Named turns come first, each shown by rows before and after it. Which turns, in which order, take the first row of each pair that follows to the second? Write the first one first, as in the answered first pair.
somi:
[-1.12 -0.54  0.06 -0.06 -0.28 -0.63 -0.35  0.30 -0.56  0.37 -1.11  0.55
  2.03 -0.29  1.64 -0.60 -0.13  0.23  0.29  0.79 -1.01  0.42  0.49 -0.38
 -0.62 -1.12  0.51  0.07 -1.29 -0.21  0.40  0.03  0.34  0.19 -1.42  0.68
  1.08] => [-0.97 -0.41  0.07  0.13 -0.19 -0.31  0.02  0.28 -0.20  0.39 -0.63  0.45
  2.08 -0.35  1.87 -1.05 -0.57  0.59  0.55  0.88 -0.72  0.28  0.67 -0.55
 -0.22 -1.49  0.28 -0.34 -1.23 -0.23  0.33 -0.17  0.50  0.24 -1.54  1.05
  0.96]
[ 0.63 -0.28  0.33  0.65 -0.48 -0.21  0.17  0.78 -0.84 -0.06  0.82  0.61
  2.91  0.26  0.98  0.41 -0.50  1.21  2.08  0.35 -0.49  0.77  0.37 -0.93
 -0.40 -0.02 -1.83 -1.79 -1.01 -0.12 -0.12 -1.59  0.10  0.78 -1.33  1.06
  0.66] => [ 0.81  0.11  0.11  0.39 -0.43 -0.49  0.45  0.41 -0.60 -0.05  0.67  0.47
  2.40 -0.09  0.29 -0.04 -0.57  1.64  2.01  0.19 -0.13  0.86  0.47 -0.40
 -0.08 -0.12 -1.78 -1.91 -0.96 -0.10  0.01 -1.84  0.15  0.80 -1.34  1.27
  0.28]
[-0.22 -0.66 -1.34 -0.58  0.66  0.21 -0.16 -0.75 -0.66  0.96 -0.86  0.06
 -0.44 -0.51  0.52 -0.37 -1.57 -0.47 -0.87  0.65  1.13 -0.10  1.31  0.22
  1.55 -0.87  0.34  1.03 -0.66  1.52  0.38  1.20 -0.52  0.99  0.43 -0.47
  0.43] => [-0.33 -0.96 -1.21 -0.62  0.59  0.16 -0.33 -0.60 -1.08  0.78 -1.04 -0.01
 -0.41 -0.28  0.44 -0.20 -1.30 -1.03 -0.80  0.80  0.83  0.29  1.16  0.19
  1.23 -0.80  0.55  1.13 -0.80  1.64  0.51  1.15 -0.49  0.82  0.38 -0.60
  0.75]
boso:
[-0.34 -0.86  0.00  1.26 -0.55 -1.09  1.15  0.51 -1.54  0.29  0.88  0.45
 -2.62 -0.95 -1.89  0.64 -0.26  1.01 -0.66  0.02 -0.82  0.59  0.59  1.46
  1.29  0.42  0.46  1.65  0.27  0.66 -0.67  1.68 -0.30 -1.19  1.87  0.18
  0.16] => [-0.37 -1.01  0.36  1.44 -1.19 -0.88  0.80  0.78 -1.88 -0.51  1.77  0.77
 -2.54 -1.27 -1.86  1.07 -0.62  1.02  0.16  0.35 -1.39  0.87  0.09  0.98
  1.61  0.24  0.34  0.84 -0.28  0.31 -0.78  1.50 -0.57 -1.42  1.20  0.91
  0.40]
[-0.30 -1.80 -0.76  0.22  0.12  0.43  1.34  0.29  1.48  1.29  0.83 -0.25
 -0.20 -0.90  1.87 -2.46  0.02  0.50  0.29 -0.41  3.81 -2.40  2.32 -0.22
  2.31 -0.44  0.81  1.54  1.61 -1.12  0.27  0.87  1.53  0.36  1.13  0.26
 -1.24] => [ 1.10  0.18 -0.49 -0.46 -0.73  0.02  1.66 -1.21  2.71  1.18  1.17 -0.86
 -1.48 -1.51 -1.26 -1.69  0.39  2.60  1.22  0.26  2.97 -1.52  1.35  0.41
  2.57 -0.40  0.05 -0.04  0.23 -0.72 -1.34 -1.02  1.00  0.50  2.06 -0.23
 -2.22]
[-2.50  1.22  0.48  0.37  0.48 -0.12 -0.15 -0.19  0.34  0.50  0.10 -0.61
  0.42  0.07  0.85 -0.55  0.87  1.18  1.51  2.37  0.16  0.87  1.07  0.65
 -0.41 -0.40 -1.42 -1.67 -0.05  1.65  1.50 -0.41 -0.72  0.37 -1.90  0.51
  0.69] => [-2.93  0.76  0.24  0.43  0.83  0.12 -0.19 -0.06  0.47  0.72 -0.52 -0.74
  0.57  0.48  1.52 -0.76  1.05  0.97  1.22  2.27  0.46  0.85  1.51  0.76
 -0.37 -0.61 -1.27 -1.20  0.38  1.77  2.11  0.13 -0.47  0.27 -1.84  0.63
  1.10]
bev:
[ 0.17  0.90 -1.07 -0.65 -1.07  0.23 -0.63 -0.78 -0.69  1.65 -0.41  0.71
 -1.35 -0.35 -0.45 -0.47  1.98 -0.19 -0.41 -0.76  0.68  0.44 -0.08  1.15
 -2.26  1.71  1.20  0.87  2.60  1.63  0.24  0.34 -0.85 -2.13  0.76 -0.78
 -1.31] => [-0.24  1.91 -0.79 -0.14 -1.30 -0.24  0.72 -0.68 -0.49  2.07 -0.30  0.36
  1.04 -1.49  1.08 -2.24  0.28  2.11 -0.17 -1.11  1.97 -0.25  1.36  1.22
 -1.26  0.49  0.56 -0.04  1.62  1.09  1.43 -0.41  0.56 -0.20  0.07  0.95
 -0.84]
[ 0.90 -1.50  0.59  0.75 -0.80  0.03  0.29 -0.40 -1.94 -0.27 -1.30  0.73
  1.27 -0.64 -0.82  0.50 -0.87 -0.21  1.53  1.04 -0.86  1.91 -0.77  0.40
 -0.28 -0.04  1.97  0.22 -1.67 -0.12  1.43  2.12 -0.06 -0.93 -1.04 -0.40
  0.41] => [ 0.91 -1.02  0.60  0.91 -1.19 -0.04  0.99 -0.44 -1.64 -0.38 -0.51  0.23
  1.67 -1.06 -0.31 -0.11 -1.98  0.54  2.34  1.03 -0.07  0.96 -0.66  0.16
  0.14 -0.64  1.61 -0.23 -1.84 -0.75  1.44  1.78  0.31 -0.36 -0.99  0.32
  0.18]
[ 2.09  1.95 -0.73 -0.48  0.16 -1.25  0.14 -1.90 -0.59  2.73 -3.54  0.74
 -0.13  0.21 -1.58 -1.24  0.72  2.66 -1.26  0.12 -0.88  2.33  0.77  2.33
 -0.09 -0.52  0.94  1.75 -1.68  0.30  1.44  0.05 -0.97  0.03  1.00 -0.38
  0.84] => [ 2.90  2.16 -0.46 -0.39 -0.32 -0.03  2.46 -2.42 -0.66  0.93  0.03 -0.79
 -1.82 -0.94 -1.29 -2.30 -1.06  3.64  1.73  0.57  0.75 -0.18  0.03  0.73
  1.67 -1.02  0.50  0.54 -1.85 -0.89 -0.03 -0.64 -1.31  0.57  0.77  1.06
  0.20]
Pairs:
Each pair is 2 to 4 turns apart.
[-1.34 -0.90  1.33 -0.41  1.19  2.08 -3.19  0.41 -0.20 -1.16  1.33  0.39
 -0.50  0.70 -0.05  0.98  2.12 -2.35  0.02  0.09 -0.06  0.10 -0.87 -1.70
 -0.89  1.24  0.40 -1.54  1.33 -1.35 -0.82 -0.80  0.25 -1.33 -0.82  0.42
 -1.63] => [-1.83 -0.77  1.58 -0.36  1.30  1.92 -3.37  0.37 -0.11 -0.49  0.37  0.46
 -0.01  0.64  0.10  1.29  2.21 -2.39 -0.73  0.05 -0.44  0.81 -0.66 -1.31
 -1.22  0.99  0.43 -1.49  1.24 -1.14 -0.41 -0.74  0.27 -1.02 -0.88  0.01
 -1.24]
bev bev bev
[-1.99 -1.72  0.62 -0.24  0.84  1.48 -1.13  2.33 -0.22 -1.04  0.85  0.04
  1.12  0.66  3.46 -0.62  0.62 -2.43 -0.42  0.00  0.49 -0.97  0.31 -1.31
 -0.98  0.05  0.32  0.56  1.86 -1.22 -0.31  1.06 -0.14 -0.33 -1.17 -0.20
  0.38] => [-1.71 -1.79  0.96 -0.30  0.65  1.49 -0.97  2.33 -0.24 -1.42  1.25 -0.35
  1.12  0.40  3.55 -0.68  0.01 -2.33  0.19  0.00  0.57 -1.36  0.29 -1.76
 -0.51  0.11  0.41  0.20  1.63 -1.32 -0.56  1.12 -0.17 -0.27 -1.09  0.46
  0.49]
bev bev
[-0.28 -0.88 -0.72 -0.65 -0.25 -0.08 -1.62 -0.13 -0.39  0.78 -1.61  1.43
 -0.29  0.68 -1.24  2.36  0.98 -1.13 -1.41  0.96 -1.22  2.21  0.52  0.90
 -2.15  1.06  0.21  0.72  0.07  0.52  0.16  0.94 -0.06 -1.13  0.56 -1.52
  0.57] => [-1.68 -1.44 -0.74 -0.10  0.19  0.16 -1.14  0.92 -0.80  0.84 -1.37  1.32
  0.91  0.47  1.25  0.85  0.08 -1.16 -1.87  0.50 -0.11  1.03  1.49  0.31
 -1.73  0.39  0.70  1.30  0.48 -0.04  1.51  1.93  0.59 -0.27 -0.65 -0.36
  1.22]
bev bev boso bev
[ 0.58  2.42 -0.17  0.00 -0.74  0.05  1.12 -2.14  1.40  1.64 -0.94 -0.51
  0.45 -0.71 -2.58 -0.85  0.43  2.23 -0.63  0.25 -0.34 -0.18  1.31  1.17
  1.14  0.66 -1.37 -1.39 -0.37  0.10 -0.26 -1.17  1.56  1.19  1.61 -0.91
 -1.45] => [ 0.38  1.89 -0.15 -0.19 -0.63 -0.10  0.02 -2.04  1.37  1.76 -1.60 -0.05
  0.23 -0.32 -3.07 -0.37  1.31  1.16 -1.26  0.39 -0.84  0.50  0.66  1.56
  0.43  1.29 -0.91 -1.01  0.24  0.23 -0.62 -0.73  0.92  0.66  1.87 -1.89
 -1.24]
bev bev
[-1.74 -1.51 -0.16  0.11  0.88  1.68 -0.90  1.60  1.21  0.85 -1.53 -0.08
  0.93  1.52  3.27 -1.14  0.61 -2.40 -2.28 -1.47  1.89 -1.58  1.02 -0.21
 -0.49  0.51  0.00  1.72  4.01 -0.14  1.29  1.69  0.17 -0.71  0.76 -1.61
 -1.21] => [ 1.05  0.18 -0.56 -0.94  0.01  1.12 -0.29 -0.68  2.16  0.51 -1.34 -1.11
 -3.40  1.16 -2.05  0.41  1.86 -0.56 -0.35 -0.32  0.51 -0.72 -1.13  0.67
 -0.30  1.21 -0.78  1.49  2.96  0.69 -1.70 -0.17 -0.86 -1.75  3.20 -3.39
 -2.41]
bev bev boso somi
[-1.62 -1.30 -0.82  0.52 -1.18  0.41  1.20  2.08 -1.70  0.57  1.74 -0.22
  1.89 -1.28  2.78 -0.19 -1.88  0.89  1.68  0.83  0.62 -0.60  1.08 -1.20
  1.64 -1.09  0.77  0.40 -1.29  0.02  1.60  0.68 -0.90  1.17 -1.26  1.56
  2.22] => [-1.97 -1.66 -1.01  0.10 -0.66 -0.18 -0.62  2.21 -2.04  1.59 -0.56  0.84
  2.43 -0.31  2.05  1.22  0.03 -0.86 -0.55  0.80 -0.74  1.74  1.27 -0.17
  0.11 -0.37  1.43  1.40 -0.53  0.96  2.26  1.57 -1.47  0.15 -0.83 -0.02
  2.59]
bev bev
[ 0.30 -0.07 -0.69  0.23 -0.02  0.67  1.79  0.11  0.64 -0.20  1.17 -1.36
 -1.57  0.17  0.49 -1.13  0.20 -0.06  0.43 -0.28  2.60 -2.72  0.91 -0.92
  1.30 -0.18 -0.65  1.04  1.58 -0.44 -0.74 -0.53  0.67  0.75  1.07 -0.32
 -1.87] => [ 0.33 -0.16 -0.34 -0.14  0.29 -0.26 -0.88  0.23  0.90  1.05 -1.58  0.50
 -1.24  1.39 -1.44  1.35  2.66 -1.74 -1.71  0.06 -0.06  0.88  0.34  0.33
 -0.93  0.92 -0.13  1.61  1.22  0.91 -0.70 -0.25 -0.28 -0.63  1.66 -1.96
 -1.59]
boso bev
[-0.98 -0.75  0.27  0.08  0.42  0.46 -0.21  0.80 -1.02  0.60 -0.69  1.04
  0.68  0.04  1.83  0.53 -1.01 -0.31 -0.55  0.21  0.01  0.73  0.27 -0.42
 -0.69 -0.70  0.21  0.38 -0.03  0.43  0.65  1.07  0.55  0.20 -1.23  0.63
  1.02] => [-0.56 -1.20  0.28 -0.04  0.27  0.59 -0.36  0.67 -1.18 -0.05 -0.10  0.74
 -0.77  0.50  1.09  1.05 -0.37 -1.43  0.13  0.28 -0.58  0.87 -0.69 -0.73
 -0.65 -0.09  0.29  0.39  0.49  0.34 -0.33  1.11 -0.07 -0.57 -0.84 -0.15
  0.65]
bev bev
[ 0.57 -0.88 -1.61 -0.27 -0.48  0.36  2.49  0.05 -0.47  1.52  2.21 -0.79
 -2.05  1.06 -0.30 -0.61 -1.82 -1.10  1.62 -0.30 -0.57 -1.16  0.25 -1.43
  2.83 -1.34  0.89  1.90 -0.31  1.54 -2.32  1.97 -1.53 -0.45  0.66  1.56
  2.33] => [-0.05  0.38 -1.00 -0.64 -0.88 -1.49  1.84 -0.16 -0.25  2.73  1.05  0.44
  1.21  0.39 -0.41 -0.39 -2.41  1.14  0.62 -0.07 -1.87  0.94  0.95 -0.46
  2.66 -1.96  0.60  0.10 -2.73  1.87 -1.27  0.56 -0.68  0.67 -0.55  2.87
  3.15]
bev boso bev boso
[ 0.17 -0.93  0.59  1.30  1.28 -2.55 -0.06  0.86 -1.34  1.48 -1.58 -0.08
  0.42  0.81 -0.31  0.20 -0.66 -2.35 -2.36  0.96 -0.68  3.41  1.35  0.58
 -1.82 -0.96  0.52  2.95 -1.69  2.78  1.80  3.46  1.00 -0.57 -1.54 -0.43
  1.38] => [ 1.42 -0.55  0.80  1.45  0.33 -0.80  3.38  0.32 -1.79 -0.88  3.56 -2.19
 -1.75 -0.68  0.04 -1.39 -3.39 -0.29  1.77  1.50  1.12 -0.81  0.64 -1.52
  0.95 -1.70 -0.53  1.10 -2.05  0.73 -0.31  2.16  0.70  0.42 -1.99  1.49
  0.31]
bev bev bev bev
